Each row has a name. After each piece below comes the name of the row it's from, unless a question asks for something else. Each question is about the rows just above it. Places in a row count from 0.

[113 162 156 111 129 121 203 136 122] -> z628
[111 133 188  86 166 110 211 106 133] -> z239
[ 96 166 155 118 108 108 188 126 116] -> z266
[116 123  94 146 138 145 107 188  90] -> z869
[103 145 117 107 170 172 105 103 110] -> z957
[129 153 183  94 146 101 179 130 124] -> z902
[131 109 106 151 126 155  99 166 115] -> z11
[159 119 132  97 160 143 118 180  96] -> z149
Row and place of [123] in the named rows:
z869, 1
[86] is at row and place
z239, 3
Row and place of [97] in the named rows:
z149, 3

[ 58  80 122 112  59  95] = z409
[143  80  97 168 178  98] = z203
[119  92  68 190  81 177] = z125
[143  80  97 222 104 151] = z131
[131  46 150 202 164 150] = z5
[111  79  97 223 105 148] = z10
which: [122 112  59  95]
z409
Where in the named rows is [111]?
z10, 0
which: [ 80  97 222 104]
z131
Where in the named rows is [92]?
z125, 1
Row and place of [112] in the named rows:
z409, 3
[151] is at row and place
z131, 5
Row and place of [98] in the named rows:
z203, 5

[150 135 121 120] : z104
[130  80 117 129] : z260
[165 161 125 142] : z301
[121  86 115 100] : z786
[ 79 117 139  97] : z261
[ 89 121 120 121] : z364
[113  81  92 158] : z531
[100 203 130 121] : z840
[ 97 120 138 127] : z84
[150 118 122 117] : z645
Where do [ 80 117] appear?
z260
which: [120 121]
z364
which: [161 125 142]
z301

[126 159  23 118 119 138 122] = z552
[179 158 135 164 108 129 108] = z390
[134 139 157 110 116 116 135] = z744
[127 116  38 121 112 128 124] = z601
[179 108 158 120 164 135 108] = z158
which: [179 158]
z390
which: [179 108 158 120 164 135]
z158
Row and place of [134] in the named rows:
z744, 0
Where in the named rows is [128]?
z601, 5
Where in the named rows is [129]?
z390, 5
which: [116 116 135]
z744
The row with [179 158 135 164 108 129 108] is
z390

[120 140 162 113 108 122 112] : z596
[135  94 137 129 128 120 128] : z663
[116 219  93 135 141 151 138] : z568
[131 130 123 131 129 118 129] : z45
[132 139  95 131 130 122 132] : z501
[ 98 175 158 103  98 142 107] : z977
[132  95 139 127 127 120 127] : z73
[94] is at row and place
z663, 1
Where do [132  95 139] appear?
z73
The row with [131 130 122] is
z501
[140 162 113 108 122 112] is in which row?
z596

[114  94  38 197 130  92 120  59 176  77]  z982
[172  69 208 201 147  99 180 184 107 217]  z516
[ 70 172  69 208 201 147 101 180  82  50]  z154
which: [172  69 208 201 147 101 180]
z154
Where in the named rows is [38]?
z982, 2

[132 203 203 124 202 103 150 128 121  59 185]  z936
[207 198 201 200 199 100 156 121 120 109 118]  z717
[128 128 129 125 133 165  49 195 142 130 167]  z237
[128 127 129 126 133 172  36 202 144 127 151]  z995
[128 128 129 125 133 165  49 195 142 130 110]  z456
[144] is at row and place
z995, 8
[167] is at row and place
z237, 10

[110 103  48 136] -> z808
[110 132  64 106] -> z953
[125 106 106 146] -> z539
[111 130 142 130] -> z567
[141 118 167 151] -> z832
[124 153 127  98] -> z941
[134 137 153 126] -> z145
[103 133  81 106] -> z920
[129 151 138 104] -> z28
[125 144  48 136] -> z67
[126  98 153 127] -> z911
which: [153 127  98]
z941
Which row holds [151 138 104]?
z28
Row and place of [104] in the named rows:
z28, 3
[110 103  48 136] is in which row?
z808
The row with [137 153] is
z145
Row and place of [141] in the named rows:
z832, 0
[138] is at row and place
z28, 2

[ 89 115 198  92] = z530
[157  71 128 161] = z898
[171 182  93 126] = z944
[207 115  67 190] = z423
[ 82 182 152  74] = z126
[ 66 165 124 114] = z201
[112 125 116 143] = z948
[196  66 176 142] = z382
[ 96 136 128 161] = z218
[196  66 176 114] = z107
Row and place of [93] in the named rows:
z944, 2
[157  71 128 161] is in which row?
z898
[196  66 176 142] is in which row?
z382
Where in the named rows is [92]?
z530, 3
[115  67 190] is in which row?
z423

[142 123 142 144 150 151  94 205 170 129 204 171 125 144 118]  z212
[149 129 142 144 150 148 139 117 127 119 133 143 126 136 118]  z529
[142 119 142 144 150 149  92 205 169 131 139 169 124 145 118]  z694
which: [142 144 150 151]
z212
[171] is at row and place
z212, 11
Where in the named rows is [151]?
z212, 5
Row and place of [131] in the named rows:
z694, 9
Where in the named rows is [204]?
z212, 10
Which row holds [151  94 205 170 129 204]?
z212
[145] is at row and place
z694, 13

[155 123 172 104 126 132 124 131] : z557
[ 92 157 165 104  73  91 132 104] : z499
[164  97 159 114 196 164 121 182] : z244
[109 159 113 125 134 107 173 145] : z959
[197  68 151  93 215 193 164 180] : z56
[ 88 132 104 131 173 149 132 163] : z713
[109 159 113 125 134 107 173 124] : z734
[111 116 150 110 112 143  91 157] : z745
Where in the named rows is [197]?
z56, 0
Where in the named rows is [114]?
z244, 3
The row with [ 91 157] is
z745
The row with [ 91 132 104] is
z499

